Turns, then the turns between two rows, first turn first; the first pair answered
turn Firu:
[ 0.29  0.92 -0.89  1.84 -4.76 -2.30 -1.13 -1.85  2.11  0.23 -1.66 -0.10
 -1.47  0.28 -1.70  0.73  1.06  1.24  0.66 -2.46 -5.49 -0.74 -2.93 -1.94
 -0.24  0.84 -1.31 -0.85  1.52  1.24 -3.20  2.64  0.31  3.57  0.10  0.51
 -2.68 -4.80  2.46 -1.61  1.94  1.02  0.12 -1.07 -2.36  0.18] |-> [ 2.58  0.70  0.33  2.44 -3.35 -2.22 -0.24 -2.20  3.94  0.82 -2.52  0.32
  0.31  0.52 -0.84 -0.87  1.74 -1.03  1.43 -3.26 -4.87  0.12 -1.25 -0.06
  0.44  1.75 -0.91  0.08  0.62  2.21 -3.30  3.47  0.02  1.73 -0.19 -0.75
 -3.93 -4.27  1.30 -2.56  0.63  1.09  1.45 -2.01 -0.58 -1.10]
[-2.14  1.25  1.24 -0.67  1.49  1.90  0.35  0.64 -0.51  1.44  0.45 -2.11
  1.25 -0.87 -0.33  1.74 -0.08  2.13 -1.64 -0.35  0.82 -0.59  0.10 -2.82
 -0.14 -0.23 -2.17 -0.33  0.30 -1.55 -0.48  1.14 -1.89 -0.03 -0.78 -0.61
  2.54  2.10  2.58  0.38 -0.65  0.85 -1.73  1.09  1.64  1.06] |-> [-2.98  0.55  0.27 -1.05 -0.67  1.64 -1.40 -0.65 -1.61  0.29  1.52 -0.61
  0.53  0.23  0.73  2.30 -1.22  0.52 -1.72 -0.03 -0.27 -1.39 -2.90 -2.27
  0.75  0.82 -0.37 -1.74  1.51 -0.46 -0.80 -0.05 -0.96  1.28  1.22  0.59
  1.97  0.45  1.84  1.32  1.19  1.72 -1.50  0.86 -1.63  0.55]
[ 3.74  0.53  1.75  1.55  2.09 -0.33  1.34 -0.03  3.59  1.53 -2.72 -0.93
 -1.87  0.76 -0.07 -1.54  1.35  1.27 -0.38 -0.76  0.66  1.42  4.27 -1.04
 -1.48  0.81 -0.91  1.07 -2.25 -0.36  1.19  0.66 -2.63 -0.23 -1.73 -2.77
 -0.04  2.18 -0.90 -1.34 -1.94 -1.88 -0.25 -0.96  3.24 -0.43] |-> [-0.21  0.84 -0.15  0.48  0.10 -0.21 -0.24  0.76  0.85  0.34 -1.00 -1.46
 -5.20  0.52 -1.32  1.22  0.63  5.31 -1.66  0.81 -0.54  0.01  1.44 -4.10
 -2.51 -0.73 -1.42 -0.41 -1.03 -1.90  1.43 -0.65 -2.28  2.99 -1.24 -0.67
  2.09  1.42  1.09  0.50 -0.45 -1.97 -2.35  0.28  0.10  1.61]
turn Ril:
[-0.29  0.12 -1.03  0.55 -1.13 -0.62  1.57 -1.67 -1.15 -0.56  0.17  0.19
 -0.90  1.16  0.04 -0.10  0.14 -1.16  0.26  1.30 -1.45  0.98 -2.03  0.51
 -0.16  2.93 -0.95 -0.24  0.81  1.03 -2.10 -0.71  1.53 -1.23  1.80  1.54
 -1.31 -1.15  0.41 -1.68  2.19  0.16  0.19 -0.33 -1.20 -0.81] |-> [ 1.00 -0.31 -1.43  0.52 -0.39 -1.76  2.04 -0.35 -1.17 -1.29  0.06 -0.65
 -2.00  0.33 -0.50  0.20  0.66 -0.07  1.76  1.67 -0.90  1.04 -0.05  1.47
 -1.54  0.75 -2.03  0.54  1.03  0.09 -1.79 -1.54  1.75 -0.69  0.54  1.15
 -1.06 -0.59 -0.31 -1.97  2.23 -1.38 -0.11 -0.35  0.17 -1.08]
[-0.90  0.04 -1.27 -0.78  1.45  2.48 -1.97 -1.69  0.95  1.86 -0.71 -2.30
 -0.59 -3.00  1.33  2.05  0.99  0.77  0.92 -0.46 -1.53 -0.35  1.00  0.26
 -0.82 -4.05  0.94  0.01 -1.28 -4.04  1.87  0.98 -3.43 -0.81 -0.31 -1.75
  0.31 -0.11 -0.78 -1.63  0.36  1.67 -2.62  1.33 -0.75 -0.50] |-> [-1.56  0.47 -0.79 -0.76  0.92  3.42 -2.19 -2.54  1.03  2.32 -0.93 -1.93
  0.44 -2.57  1.70  1.75  0.57  0.12 -0.06 -0.90 -1.32 -0.31 -0.09 -0.41
 -0.02 -2.78  1.72 -0.34 -1.56 -3.27  1.71  1.26 -3.86 -1.15  0.53 -1.76
  0.21 -0.02 -0.44 -1.49  0.09  2.49 -2.54  1.14 -1.05 -0.32]
[-1.29  1.01 -0.58 -0.46  2.27  2.58  1.44  0.33  0.37  0.87 -0.97  0.00
  0.90  0.22  0.83  0.99 -0.53 -1.53 -3.13 -1.71  1.62  2.11  1.43 -1.54
 -1.69  0.55  0.65  0.61 -2.45 -1.07  1.93  0.45 -0.93  1.66 -0.44  1.55
  1.47  1.23  2.83  0.93 -2.09  0.71 -2.48  0.69  1.68  0.59] |-> [-2.44  0.76 -1.51 -0.72  0.52  2.33  0.44 -0.44 -0.24  0.40 -0.63  0.43
  0.41  0.84  1.52  1.53 -1.30 -2.16 -3.89 -0.88  0.66  1.93 -0.76 -1.32
 -1.18  1.58  1.73 -0.24 -1.61 -0.17  1.51 -0.05 -0.33  2.43  0.41  2.35
  1.47  0.58  2.98  1.38 -1.42  1.41 -2.73  0.64 -0.19  0.62]
turn bufu:
[-0.37 -0.47 -0.69 -0.52  0.53  2.68  1.58  0.62  1.65  0.15 -1.57 -1.06
  1.15 -0.51  0.70  3.15 -0.21 -1.18 -2.06 -1.60 -0.92 -1.10 -3.23 -0.62
  1.99  0.97 -1.92 -1.82 -1.05 -3.58  2.01 -1.13 -1.92 -0.12  1.21 -0.35
  3.41  0.39  2.84  2.01 -1.54  1.93  1.13 -0.01 -1.63  0.47] |-> [-0.65 -0.88 -1.20 -0.21  0.22  2.35  2.06  0.38  2.25 -0.25 -1.68 -0.78
  0.98 -0.29  1.23  3.35 -0.50 -2.14 -2.19 -1.37 -1.33 -0.99 -3.73  0.19
  1.49  1.74 -1.01 -1.46 -0.80 -3.00  1.84 -1.13 -1.41 -0.09  1.38  0.19
  3.26  0.19  2.47  1.58 -1.50  2.12  1.47 -0.57 -1.85  0.22]
[ 0.23  2.10  0.46  0.06 -1.05 -0.85  1.45  2.96  0.22  0.24  0.91 -3.40
 -3.09 -0.67 -1.51  1.05  2.82  3.72 -1.98 -0.70 -2.75  0.53  1.30 -0.81
 -2.91 -3.41 -2.46  0.46 -0.11 -3.28 -1.74 -0.28  3.22  1.48 -2.84  0.93
  1.97  0.02  2.53 -0.97 -0.66 -2.60 -0.38 -1.40 -0.33  0.40] |-> [ 2.69  0.98  0.83  1.13 -1.67 -0.98  2.37  0.62  3.80 -0.37 -1.24 -0.55
 -0.52  1.49  1.93 -0.77  1.94 -3.73 -2.36 -0.41 -2.54  2.69 -0.11  2.98
 -1.62  2.16  1.61  1.29 -0.59  0.81 -3.09  0.44  3.69  0.00 -1.68  1.51
 -0.76 -0.67  0.35 -2.35 -1.33 -0.56  2.14 -3.18 -0.12 -3.19]
[-2.42 -0.57 -0.22  2.42  1.93  1.95  2.86 -0.19  1.67  0.52 -1.49  0.22
 -0.72  0.34  0.99  1.92 -0.06  0.86 -3.12  2.41  1.24  1.90 -1.29 -1.45
 -3.39  2.43  2.25  1.02 -1.25 -0.49 -0.99  0.26 -0.77  1.73 -1.17  3.27
  1.60  1.17  1.82 -0.08 -1.93 -0.85 -0.59  0.56  1.71 -0.08] |-> [ 0.07  0.33  2.18  2.39  3.64  3.12  1.82 -0.79  1.91  2.21 -1.73  0.17
  2.58  0.66  1.30  0.09  0.28 -0.80 -2.52 -0.54  2.39  1.43  0.93 -2.05
 -0.37  2.45  1.52  0.63 -2.68 -0.13 -0.34  1.45 -2.20 -0.56 -0.57  0.72
  0.31  1.60  1.30 -0.40 -2.15 -0.47 -0.21  0.65  2.57 -0.66]
[-4.53 -2.75 -3.43 -0.48 -0.58 -1.08  1.28 -0.02  1.30  0.28  0.91 -1.32
 -1.54  0.75  0.02  2.55  2.29  2.06 -2.56  3.90 -3.77 -0.90 -2.71  4.38
 -3.52 -2.11  0.29 -0.81  4.36 -2.09 -1.71 -0.91  3.15  0.18 -1.20  2.57
  2.46  0.35  0.98  0.12 -0.53 -0.50  2.22 -0.04 -0.81  1.60] |-> [ 0.73 -1.84  1.07 -0.02  1.95  0.85  0.53 -1.96  3.24  2.80  0.21 -0.13
  5.63  2.20  1.87 -1.87  2.64 -4.43 -1.77 -0.84 -0.94 -1.11  0.22  5.53
  3.01  0.22  1.08 -1.28  1.59  0.50 -1.13  0.83  0.71 -4.38  0.08 -1.75
 -1.26  0.91 -1.37 -0.84 -1.35  0.80  3.82 -0.55  0.64 -1.41]
Pairs:
Each pair is two turns apart.
[ 3.08  0.24  4.11  0.63  0.83 -1.91  3.16  2.07 -2.24  3.27  0.14 -2.11
 -0.34 -3.56  0.27  3.81  1.61  0.63  4.78  0.01  1.69  1.51  6.72  1.46
 -0.64 -0.08 -1.16  3.22 -1.68 -4.34  2.89  0.68 -0.71 -0.92 -3.63 -4.80
 -0.46 -0.44  2.35 -1.86  2.82  0.80  1.17  1.23  1.85 -0.62] |-> [-1.04  1.36  4.14  0.67 -3.36  0.67  0.60 -2.37 -2.70  3.68 -0.07  1.07
  1.80 -0.57  2.78  3.91 -0.66 -2.42  0.29  0.02 -0.73  1.41 -1.03 -0.89
  3.84  6.47  3.16 -0.09 -2.15 -0.47  0.94  1.47 -0.16 -0.71  0.50 -2.05
 -1.41 -2.92  3.95 -1.40  3.95  5.90  1.58  0.81 -3.88  0.00]  Ril Ril
[-1.17 -0.59 -1.29  0.22  2.40 -0.58  2.00  1.52 -0.19 -1.95 -1.55 -1.11
 -3.26 -1.36  0.75  2.69 -0.59  1.98 -0.32  2.09  0.30  0.93  1.48 -0.46
 -5.40 -1.64 -0.10  1.51  0.52 -3.08  3.02 -1.23 -0.79  3.38 -2.14  2.18
  1.75  1.57  1.42  0.04 -1.16 -1.19 -2.05 -0.71  2.06  0.19] |-> [-1.06 -0.19  0.15  1.64  3.06  0.77  2.94 -0.50  2.15 -0.65 -3.43  0.49
 -0.66 -0.06  2.35  1.74 -0.91 -1.18 -3.06  1.74  0.43  2.50  0.60 -0.40
 -4.35  2.55  1.65  1.82 -1.39 -0.81  2.36  0.39 -1.39  1.71 -1.25  2.64
  0.37  1.95  1.47 -0.79 -2.82  0.79 -0.95 -1.22  3.41 -0.64]  Ril bufu
[-2.89 -1.40  0.27  0.08 -4.76 -1.50 -2.52  2.29 -0.69 -0.86  1.84  0.24
 -2.71 -1.51 -1.00 -0.77  0.83  3.69  1.26  0.51 -1.11  1.39 -0.79 -0.95
 -2.18 -4.92 -2.21 -1.41  1.02 -3.12  0.66 -0.88  1.31  2.09  0.46  0.53
  0.01 -0.91  2.98  0.52  2.72 -1.83 -0.64  1.30 -2.16  0.26] |-> [ 2.37 -1.80  2.46  1.15 -3.34 -1.79 -1.32  0.64  3.33  0.04  0.30  1.64
  1.56 -0.36  1.79 -4.55  1.55 -3.44  2.73 -0.83  0.36  2.57  1.61  3.45
  0.23 -1.95 -0.14  0.12  0.08  0.38 -0.11  0.41  0.74 -1.51  0.51 -1.90
 -3.41 -0.69 -0.44 -1.71  1.51 -0.99  2.41 -0.59  0.09 -3.45]  Firu Firu
[ 2.05 -3.46  0.69  1.07  5.07 -1.10  0.75  3.00  2.37  4.57 -1.66 -2.66
  1.77  3.15  0.30 -3.12  4.10  3.47  1.53  0.34  0.32 -0.50  5.89 -2.18
  2.00 -1.28 -2.97  2.88 -2.15 -3.11  1.90 -1.31 -3.40 -0.79 -1.17 -2.25
  2.38  3.55 -3.10  4.24 -0.47 -2.20 -2.25  1.40  5.68  0.08] |-> [-2.26 -1.20  1.23  1.06  3.07  2.13 -1.19  0.07  1.16  5.64 -1.75 -1.08
  3.09  5.12  1.39 -2.04  2.42  3.71 -3.14 -0.22 -1.20 -0.89  0.37 -6.99
  4.99  3.27 -1.35 -0.20 -3.32 -1.81  0.73 -0.45 -4.13 -0.22  1.66 -0.70
  3.19  2.28  0.28  5.34 -0.75  1.57 -3.57  1.91  1.70  2.51]  Ril Firu
[ 0.07 -0.32  2.91  0.03  2.91  2.53  0.28 -1.39  2.35  0.29 -0.31 -0.61
  2.80  1.24  0.88 -1.68 -1.46 -1.62 -0.91 -2.52  1.68  0.37  0.47 -0.97
  2.23  2.63  0.23 -0.27 -1.52  0.88  1.20  1.92 -3.69 -1.30  0.10 -1.03
  0.89 -0.23  1.35 -0.63 -0.75  0.74 -0.64  0.47  0.80  0.48] |-> [-3.05 -0.24  1.55 -0.32  1.32  2.65 -0.87 -1.04  0.23 -0.25  0.67 -0.75
  0.16  0.96 -0.18  0.69 -2.10  1.19 -1.44 -1.44  0.13 -0.73 -1.96 -3.11
  1.55  1.22 -0.24 -1.52 -0.63 -0.50  1.19  0.87 -3.19  1.09  0.66  0.61
  2.29 -1.02  2.69  0.69  0.39  0.92 -2.26  1.36 -1.81  2.12]  Firu Firu
